In the rows, 128 means zero.
Each path below is one point turned by a fixed rotation once a step. After each direction that follows a path, write how fast that rotation turns it, in degrees a step (0 if it stays still).
Each turn is a multiple of 5 degrees from 10 to 175, or 0.
Each row of a path follows its step; steps can be skipped.
path 1
step 0: [133 139 133 128 130 127 132 129 122 128 131 132 125 126 131 127 131 115
 137 145 138 128 134 130 131 134 124 131 124 120 128 132 137]
step 1: [131 122 138 121 122 126 133 132 127 130 143 126 136 133 135 134 127 124
 137 142 124 130 131 129 135 125 134 135 124 129 124 131 132]
step 2: [122 130 128 121 125 134 124 141 135 125 131 128 139 129 132 134 125 115
 128 133 117 123 130 126 124 135 130 127 120 123 126 139 129]
step 3: [128 128 140 124 129 125 132 129 133 132 125 139 135 128 135 133 128 121
 139 127 119 125 135 119 120 133 115 123 124 130 134 129 126]
step 4: [127 133 130 129 132 124 127 133 120 122 127 133 138 132 146 128 132 122
 136 132 126 122 134 129 125 126 130 121 141 134 131 128 133]
step 5: [130 132 139 116 130 123 121 140 124 128 126 126 130 134 131 126 127 115
 128 138 141 125 129 126 134 125 122 124 135 127 131 131 126]
step 6: [132 121 129 116 130 118 133 140 133 128 135 126 135 131 132 138 129 127
 127 128 129 123 134 116 139 126 130 121 129 131 121 130 125]
step 7: [124 125 118 126 126 123 125 137 135 127 128 137 131 119 128 129 123 120
 129 125 131 114 136 121 132 133 128 119 128 124 130 138 134]
step 8: [136 124 134 131 129 120 126 123 124 136 125 137 130 114 131 133 127 118
 139 129 127 118 133 128 139 130 120 122 130 128 125 123 133]
step 9: [137 130 126 118 122 125 123 124 122 123 129 132 132 122 140 124 130 125
 130 137 122 118 127 137 140 124 136 122 131 132 124 132 130]
step 10: [139 127 135 119 134 125 119 133 131 128 123 132 133 125 120 129 127 123
 129 139 126 124 122 129 136 129 130 125 121 130 129 144 118]
step 11: [140 124 131 125 132 117 133 126 134 119 132 138 141 123 125 130 137 131
 127 131 122 125 132 119 125 136 131 123 123 131 124 134 128]
Speeds:
[126 124 126 127 123 130 126 128 129 132 130 128 127 126 129 131 126 124
 130 125 125 126 128 131 129 130 127 131 125 126 126 126 131] : 60
[128 132 130 127 129 127 125 130 132 131 122 127 129 126 123 130 128 125
 127 129 129 130 130 131 127 129 128 130 130 124 128 127 129] : 140
[129 129 129 131 125 130 128 124 128 131 128 128 129 124 128 128 127 127
 127 136 125 129 129 127 126 129 133 127 125 129 128 129 126] : 40
[125 128 122 126 129 131 127 127 130 123 128 126 130 128 129 126 129 125
 126 128 127 127 132 131 127 126 133 128 130 128 130 129 130] : 145
path 2
step 0: [120 128 116 124 132 125 123 134 120 129 136 133 116 134 127 133 129 139
 132 120 134 118 130 122 123 126 135 138 130 129 131 120 116]
step 1: [129 135 120 131 131 136 125 125 135 138 127 128 141 118 140 125 126 131
 119 121 126 123 132 126 129 144 132 118 127 129 133 132 133]
step 2: [133 129 135 121 142 132 127 134 122 126 130 127 125 131 121 133 143 138
 135 135 124 120 134 127 141 130 127 140 123 127 127 126 134]
step 3: [124 126 114 117 120 135 122 126 125 121 127 130 123 116 132 124 125 130
 123 126 125 126 143 122 121 127 127 121 130 138 129 119 122]
step 4: [122 132 127 134 137 123 121 127 128 133 131 128 126 132 131 130 128 144
 127 121 120 127 124 117 123 136 127 133 112 124 136 138 137]
step 5: [135 126 122 127 134 131 135 133 124 132 132 130 128 109 130 121 140 122
 119 129 130 120 133 135 134 130 130 137 125 127 134 114 124]
step 6: [126 128 132 121 123 131 124 129 118 131 121 128 128 120 136 130 132 139
 139 128 119 137 144 120 130 123 133 120 124 128 124 139 133]
step 7: [124 133 123 129 128 121 124 129 134 129 132 125 129 128 116 133 127 131
 122 124 128 128 133 118 127 126 125 136 109 133 133 108 125]
step 8: [127 128 114 132 133 129 131 127 115 128 128 136 141 117 136 116 133 131
 135 128 114 128 121 129 123 134 130 127 125 121 128 131 122]
step 9: [125 131 142 136 128 129 126 132 123 146 135 117 127 121 126 131 133 139
 127 131 129 124 142 129 135 120 123 130 125 131 132 127 124]
step 10: [127 131 121 115 126 123 117 132 132 127 112 130 134 122 132 131 141 124
 128 125 123 130 125 118 128 129 126 126 121 127 120 120 116]
step 11: [128 137 129 134 129 127 127 127 121 133 139 129 130 129 128 129 121 143
 135 136 119 132 133 135 111 138 131 130 120 127 123 120 127]
Speeds:
[132 127 131 129 128 133 130 125 128 131 125 129 127 128 131 127 132 128
 128 131 128 128 130 129 135 126 127 128 129 129 128 129 127] : 100
[130 129 125 132 130 133 130 129 129 130 132 128 131 129 128 127 128 126
 127 129 126 129 125 131 128 132 128 130 125 126 123 127 131] : 110
path 3
step 0: [126 120 127 120 122 136 117 132 124 136 121 132 138 125 127 123 131 127
 136 134 120 124 120 124 124 131 133 125 116 124 135 138 130]
step 1: [127 125 123 118 124 133 129 122 129 115 122 130 128 128 127 118 124 119
 118 134 129 130 112 124 129 133 132 119 124 128 126 139 130]
step 2: [129 120 139 121 140 126 131 114 129 124 122 125 121 131 130 134 126 126
 121 131 129 125 130 117 130 134 136 128 124 131 117 138 129]
step 3: [132 118 136 124 126 138 127 114 137 125 130 126 122 124 124 141 130 122
 135 129 120 138 138 127 125 130 127 128 133 122 127 131 123]
step 4: [120 120 128 118 115 133 131 131 125 136 133 123 114 131 129 137 122 132
 126 124 120 142 126 133 126 133 124 134 129 125 131 131 132]
step 5: [117 126 132 124 119 129 128 126 121 129 138 125 123 126 134 117 116 127
 130 128 136 129 135 136 139 141 126 126 135 130 124 129 131]
step 6: [125 127 125 126 142 119 129 131 120 118 136 126 126 123 125 124 120 133
 128 126 116 129 141 128 140 134 123 122 134 135 129 126 126]
step 7: [129 127 126 122 135 120 115 123 128 130 136 130 135 123 124 128 122 139
 139 119 121 126 129 126 126 129 138 131 132 127 141 124 127]
step 8: [136 129 115 128 121 130 121 130 134 120 129 120 135 121 125 127 126 133
 131 124 127 126 115 127 132 139 127 136 128 125 137 127 140]
step 9: [131 129 121 127 131 130 122 128 132 121 115 123 127 138 131 120 121 135
 121 123 130 116 130 133 133 133 133 133 124 119 122 135 138]
step 10: [125 131 124 117 135 128 121 125 139 121 114 128 127 122 131 123 133 127
 130 133 130 124 144 119 131 125 122 129 125 117 125 127 127]
step 11: [120 124 119 118 133 137 124 133 140 133 129 132 119 127 129 133 139 125
 128 130 124 129 130 123 130 117 132 130 130 127 137 140 131]
Speeds:
[127 127 132 127 127 127 131 131 130 125 129 128 126 124 127 125 127 126
 126 127 130 124 124 132 127 128 129 133 129 131 127 129 131] : 100
[125 127 132 130 126 129 130 129 123 126 133 127 128 130 128 130 126 129
 126 130 130 130 132 127 126 127 126 129 133 128 131 127 130] : 40
[126 128 130 126 129 125 130 129 128 128 126 129 132 125 125 130 129 127
 132 127 124 127 133 130 122 126 127 128 128 126 129 130 127] : 100
[123 126 126 126 128 129 125 132 125 130 131 131 127 125 129 124 131 127
 127 130 128 127 130 129 130 126 126 126 126 128 126 128 126] : 65
[125 130 131 124 127 123 127 126 127 131 127 129 126 128 131 128 126 132
 126 127 129 127 126 124 124 128 130 130 127 126 126 123 128] : 140
[130 128 135 126 133 130 127 129 129 127 129 127 128 129 129 125 129 128
 130 127 124 130 127 126 131 124 127 131 127 127 128 125 126] : 95
path 4
step 0: [133 130 121 132 135 122 130 121 125 119 118 139 136 136 135 138 134 114
 120 124 139 142 131 133 133 125 121 133 125 130 118 128 130]
step 1: [130 131 123 119 143 130 124 129 127 124 120 143 119 128 127 127 128 129
 122 137 129 122 131 127 120 121 126 116 122 120 146 121 135]
step 2: [131 120 123 139 140 117 123 124 131 123 118 122 133 117 142 135 128 134
 126 133 125 127 134 137 136 141 132 132 119 138 135 127 127]
step 3: [125 124 122 137 132 128 128 129 125 125 111 140 135 132 124 131 126 130
 130 124 142 118 123 123 131 126 129 129 115 110 116 121 132]
step 4: [131 122 124 130 138 139 136 126 121 130 120 125 122 122 145 118 129 122
 129 133 132 122 132 119 133 119 129 136 130 126 148 126 125]
step 5: [133 123 124 123 139 123 123 112 125 119 121 122 130 127 134 125 130 128
 135 131 135 141 130 128 118 141 127 141 119 124 117 128 137]
step 6: [118 125 123 130 127 125 122 134 129 132 123 132 129 133 131 125 129 144
 135 137 134 121 123 113 122 125 139 126 126 117 141 133 144]
step 7: [132 128 133 139 125 131 134 119 127 132 120 118 131 110 146 126 129 125
 134 128 123 122 121 127 125 137 143 137 133 128 126 125 125]
step 8: [123 120 126 125 128 140 130 126 122 127 126 122 130 138 117 110 129 130
 136 122 132 136 120 121 132 135 134 132 125 116 116 120 136]
step 9: [129 132 127 135 129 130 132 124 130 140 128 120 125 139 138 120 128 131
 129 129 128 137 125 109 117 120 132 133 141 138 140 136 131]
step 10: [135 138 130 122 127 129 123 125 140 134 132 123 131 110 126 121 128 128
 133 130 127 140 118 130 114 139 134 127 129 126 116 123 137]
step 11: [113 130 122 134 117 132 129 145 123 131 130 120 139 134 123 119 131 141
 135 129 118 130 128 121 130 131 133 118 133 133 129 120 133]
Speeds:
[127 128 124 130 129 130 131 128 135 124 129 130 129 129 129 126 127 129
 125 129 126 127 133 127 126 128 132 131 130 127 126 126 129] : 0
[129 126 126 129 128 125 128 132 127 128 127 123 125 130 128 127 130 125
 125 130 124 126 129 124 127 128 127 124 129 123 128 130 128] : 145
[133 132 127 123 131 126 128 128 128 125 129 127 127 129 128 129 129 133
 125 132 131 130 127 126 126 130 129 128 129 130 129 131 129] : 85
[127 130 128 124 128 129 126 129 126 128 124 127 132 131 125 128 130 130
 130 125 130 125 132 129 128 125 128 126 131 127 126 128 133] : 140
path 5
step 0: [129 135 125 126 129 128 137 131 122 131 132 123 141 120 125 124 128 123
 134 129 137 130 118 134 137 121 123 120 140 135 132 131 130]
step 1: [130 114 126 132 126 129 128 138 129 127 137 130 123 136 116 138 123 131
 124 129 119 123 123 134 130 127 131 126 133 124 115 125 128]
step 2: [132 138 130 135 141 123 127 130 130 123 131 123 124 143 129 114 124 128
 126 121 130 129 131 130 125 140 124 127 125 131 134 130 130]
step 3: [128 123 122 132 121 140 123 128 125 138 126 127 123 126 137 133 127 125
 119 134 129 132 135 122 130 129 119 137 126 139 126 134 137]
step 4: [127 137 133 132 132 132 131 123 132 127 121 135 135 129 128 137 139 120
 123 125 129 132 129 122 121 131 144 131 132 115 129 128 127]
step 5: [131 125 138 120 120 126 130 130 120 123 133 123 119 120 127 128 130 128
 144 123 133 134 131 119 126 121 128 120 127 129 130 130 137]
step 6: [126 130 128 123 124 116 127 122 127 136 130 129 133 127 119 131 136 124
 127 126 129 120 121 145 137 128 121 131 123 122 122 133 130]
step 7: [130 121 134 132 132 126 124 133 142 121 127 126 131 127 131 122 122 134
 120 125 126 128 129 135 127 125 123 114 146 130 127 126 129]
step 8: [127 134 129 125 123 133 129 137 141 131 133 130 119 131 121 121 120 126
 126 131 124 131 127 125 130 137 127 141 117 132 125 121 128]
step 9: [126 124 122 124 143 133 125 115 126 135 118 131 121 133 136 132 129 128
 122 120 134 138 126 124 126 131 123 126 126 128 135 124 126]
step 10: [133 132 124 121 120 127 123 137 130 133 121 123 134 127 128 133 130 124
 133 141 133 136 130 121 124 120 141 130 133 131 131 139 125]
step 11: [128 122 139 129 132 126 121 129 121 120 127 136 126 121 119 137 131 124
 137 117 128 116 126 122 135 131 131 129 124 123 126 131 120]
Speeds:
[128 127 125 130 129 126 128 128 130 132 125 126 133 126 130 130 128 126
 124 129 131 127 128 130 127 123 125 129 129 131 129 132 128] : 110
[128 128 130 131 129 123 129 132 132 127 128 128 127 129 126 131 129 127
 127 128 123 128 129 125 124 126 132 126 127 131 130 127 128] : 120
[127 128 129 126 124 129 126 127 127 128 129 129 129 128 125 129 125 125
 128 132 125 125 125 124 131 126 127 131 127 133 127 127 132] : 145
[127 122 125 128 127 130 128 128 129 128 128 123 125 125 131 126 128 131
 130 129 127 129 126 127 127 127 131 127 129 130 125 131 132] : 160
path 6
step 0: [127 132 133 139 129 130 122 124 117 123 133 133 126 130 129 131 122 127
 131 146 134 140 120 119 139 130 130 122 119 139 121 136 124]
step 1: [140 128 139 127 143 128 128 115 121 127 124 124 120 123 122 132 132 131
 122 118 117 118 131 130 141 137 128 128 123 134 121 127 129]
step 2: [127 125 127 124 121 133 131 116 131 129 122 141 132 132 129 128 131 132
 121 121 119 121 126 123 121 120 125 110 142 128 130 119 119]
step 3: [132 125 117 135 124 125 126 122 130 121 125 136 140 114 130 129 133 134
 122 132 134 140 132 139 116 128 137 134 127 123 131 118 136]
step 4: [133 133 122 134 116 134 135 132 137 123 132 116 130 136 108 131 124 131
 129 124 132 136 138 125 132 123 125 141 131 129 123 131 133]
step 5: [124 132 133 125 126 126 126 131 144 124 135 120 129 127 130 130 119 120
 134 135 134 113 131 129 135 126 129 128 118 136 143 122 115]
step 6: [122 119 125 115 140 122 135 133 126 134 133 118 125 136 134 115 139 129
 139 130 120 126 124 139 131 127 134 126 129 125 131 122 133]
step 7: [134 122 126 131 125 128 142 131 120 123 126 136 125 137 139 122 129 128
 130 135 130 136 109 120 121 130 117 131 128 129 131 141 125]
step 8: [130 135 136 128 127 124 121 119 121 125 122 126 121 116 135 123 121 129
 116 129 125 127 129 119 137 128 134 138 118 117 127 142 138]
step 9: [115 134 118 120 128 140 126 124 131 133 126 136 120 133 127 133 122 129
 117 123 126 123 132 124 141 131 125 117 133 136 114 126 133]
step 10: [125 125 125 135 127 128 117 126 126 130 129 135 128 120 124 129 143 127
 121 130 124 130 125 132 117 129 120 122 113 138 126 110 120]
step 11: [138 121 137 133 127 120 129 120 119 126 125 122 140 134 115 129 126 135
 133 126 129 137 129 135 127 111 126 126 133 128 119 120 136]
Speeds:
[127 129 131 129 130 129 125 133 126 132 127 129 129 127 128 131 127 126
 131 126 130 127 131 128 124 131 128 128 132 124 127 131 126] : 0
[131 127 127 129 123 129 129 128 131 128 127 125 135 127 126 128 130 124
 128 125 132 126 129 131 127 126 131 127 128 129 125 126 127] : 45
[124 127 126 131 128 128 131 129 129 126 123 130 131 130 128 132 124 130
 130 129 132 126 124 125 129 129 127 125 128 130 129 127 127] : 155
[129 130 128 126 128 128 126 128 132 129 125 130 128 129 130 132 129 122
 130 127 123 125 129 126 134 129 129 130 129 129 129 126 129] : 95
[124 132 124 128 131 126 126 128 129 132 132 128 130 129 125 129 127 127
 126 129 130 129 129 125 128 126 127 132 125 129 125 126 125] : 70
